Look-ups in named tables: a row name and a column name give one cell, copied from the table.

Lin =
columns: Mulupe, Negiva, Mulolo, Tig, Zeduf
Momidur: [91, 192, 116, 133, 151]
Rimali: [220, 2, 174, 204, 214]
Masafi: [187, 171, 180, 147, 121]
Kizelov: [89, 217, 119, 125, 137]

Negiva of Masafi: 171
Negiva of Kizelov: 217
Tig of Momidur: 133
Mulolo of Masafi: 180
Mulupe of Kizelov: 89
Negiva of Momidur: 192
Zeduf of Kizelov: 137
Zeduf of Rimali: 214
Mulupe of Momidur: 91
Tig of Rimali: 204
Mulolo of Rimali: 174
Mulupe of Rimali: 220
Zeduf of Momidur: 151
Tig of Kizelov: 125
Zeduf of Masafi: 121
Negiva of Rimali: 2
Mulolo of Kizelov: 119
Mulolo of Momidur: 116
Row with the largest Mulolo: Masafi

Tamoro =
|  | Pokovis | Fazag | Zolunob | Gom | Vozelig | Ganum | Vos | Renapoz |
|---|---|---|---|---|---|---|---|---|
| Domo | 18 | 71 | 87 | 47 | 42 | 16 | 15 | 87 |
| Lor | 26 | 52 | 85 | 16 | 84 | 61 | 28 | 52 |
| Dogo | 87 | 18 | 19 | 32 | 84 | 79 | 87 | 73 |
| Kelidu | 38 | 42 | 86 | 85 | 18 | 15 | 21 | 87 |
| Pupekif | 15 | 87 | 70 | 80 | 15 | 70 | 15 | 41 |
| Sidiras | 80 | 77 | 17 | 38 | 69 | 86 | 85 | 17 |
| Zisem | 85 | 23 | 38 | 17 | 88 | 86 | 86 | 77 |
| Vup | 21 | 55 | 87 | 43 | 54 | 15 | 16 | 87 |
| Gubusoz | 15 | 87 | 68 | 82 | 15 | 74 | 15 | 42 |
| Vopuze | 17 | 81 | 85 | 18 | 73 | 58 | 18 | 48 |
| Mikefes | 83 | 16 | 66 | 88 | 15 | 17 | 70 | 67 |
| Kivafo | 17 | 76 | 86 | 25 | 69 | 17 | 16 | 87 |
| Debure | 18 | 84 | 84 | 18 | 74 | 68 | 21 | 49 |

Gom of Dogo: 32
Gom of Pupekif: 80
Fazag of Gubusoz: 87
Pokovis of Vopuze: 17
Ganum of Kivafo: 17
Fazag of Debure: 84
Ganum of Kelidu: 15
Vos of Lor: 28
Gom of Zisem: 17
Pokovis of Lor: 26
Vozelig of Pupekif: 15
Vozelig of Vup: 54
Renapoz of Mikefes: 67
Vos of Kelidu: 21
Fazag of Zisem: 23

Feteko:
columns: Gubinaz, Dufo, Tamel, Fava, Gukufig, Gasa, Nuzut
Kizibi: [26809, 73675, 41726, 35935, 81915, 39310, 36355]
Zon: [21110, 65002, 46977, 32408, 42485, 27022, 30705]
Puze: [16851, 74477, 47686, 29710, 53953, 24919, 29654]
Zis: [33886, 67282, 48155, 23460, 70604, 23515, 22049]
Dun: [32417, 66689, 49796, 23809, 68671, 22490, 22675]

Zis, Gubinaz: 33886
Puze, Gubinaz: 16851
Dun, Nuzut: 22675
Zon, Tamel: 46977
Puze, Nuzut: 29654
Kizibi, Gasa: 39310
Dun, Gubinaz: 32417
Puze, Tamel: 47686
Kizibi, Gubinaz: 26809
Zis, Tamel: 48155

Kamidep.tsv
	Ludal	Tirim	Sadoz	Lukadal	Nazeto	Zonabub	Gegub	Giripas
Tabovef	9.756	9.580	3.910	2.026	6.106	9.383	7.845	9.634
Seletop	9.017	4.130	2.103	9.648	2.538	8.666	5.151	4.004
Bulura	9.714	3.267	9.672	5.464	9.577	2.228	2.188	3.036

What is the Zonabub of Bulura in Kamidep? 2.228
What is the Ludal of Tabovef in Kamidep? 9.756
What is the Tirim of Bulura in Kamidep? 3.267
What is the Giripas of Tabovef in Kamidep? 9.634
What is the Lukadal of Bulura in Kamidep? 5.464
What is the Sadoz of Bulura in Kamidep? 9.672
What is the Lukadal of Tabovef in Kamidep? 2.026
What is the Sadoz of Tabovef in Kamidep? 3.910
What is the Tirim of Seletop in Kamidep? 4.130
What is the Gegub of Bulura in Kamidep? 2.188
What is the Zonabub of Seletop in Kamidep? 8.666
What is the Ludal of Bulura in Kamidep? 9.714
What is the Gegub of Seletop in Kamidep? 5.151
What is the Giripas of Bulura in Kamidep? 3.036
What is the Giripas of Seletop in Kamidep? 4.004
What is the Lukadal of Seletop in Kamidep? 9.648

Table Vak
|  | Puz | Zagef | Gubo | Gaf |
|---|---|---|---|---|
| Bagug | 51.3 | -49.2 | -47.3 | -20.4 |
| Ferefi | -39.8 | -64.1 | -50.8 | -79.9 |
| Povema | -31.8 | -60.1 | -31.2 | -18.1 |
| Penun | -57.8 | -48.4 | -57.7 | -47.5 |
| Vev | -64.2 | -13.2 | -36.8 | -40.1 |
| Rosiz | -59.9 | -48.6 | -57.8 | -47.3 |
| Nug | 90.7 | -55.4 | -44.6 | -5.4 |
| Bok | -40.8 | 5.7 | -35.5 | -72.6 |
| Toteto | -78.1 | 16.4 | -29.8 | -41.3 |
| Fop | -74.0 | -58.4 | -64.9 | -52.3 |

What is the Zagef of Vev in Vak?
-13.2
What is the Gubo of Nug in Vak?
-44.6
What is the Puz of Rosiz in Vak?
-59.9
What is the Gubo of Bagug in Vak?
-47.3
What is the Gaf of Bok in Vak?
-72.6
What is the Puz of Nug in Vak?
90.7
What is the Puz of Fop in Vak?
-74.0
What is the Gaf of Vev in Vak?
-40.1
What is the Zagef of Bok in Vak?
5.7
What is the Zagef of Nug in Vak?
-55.4
What is the Zagef of Bagug in Vak?
-49.2
What is the Zagef of Penun in Vak?
-48.4

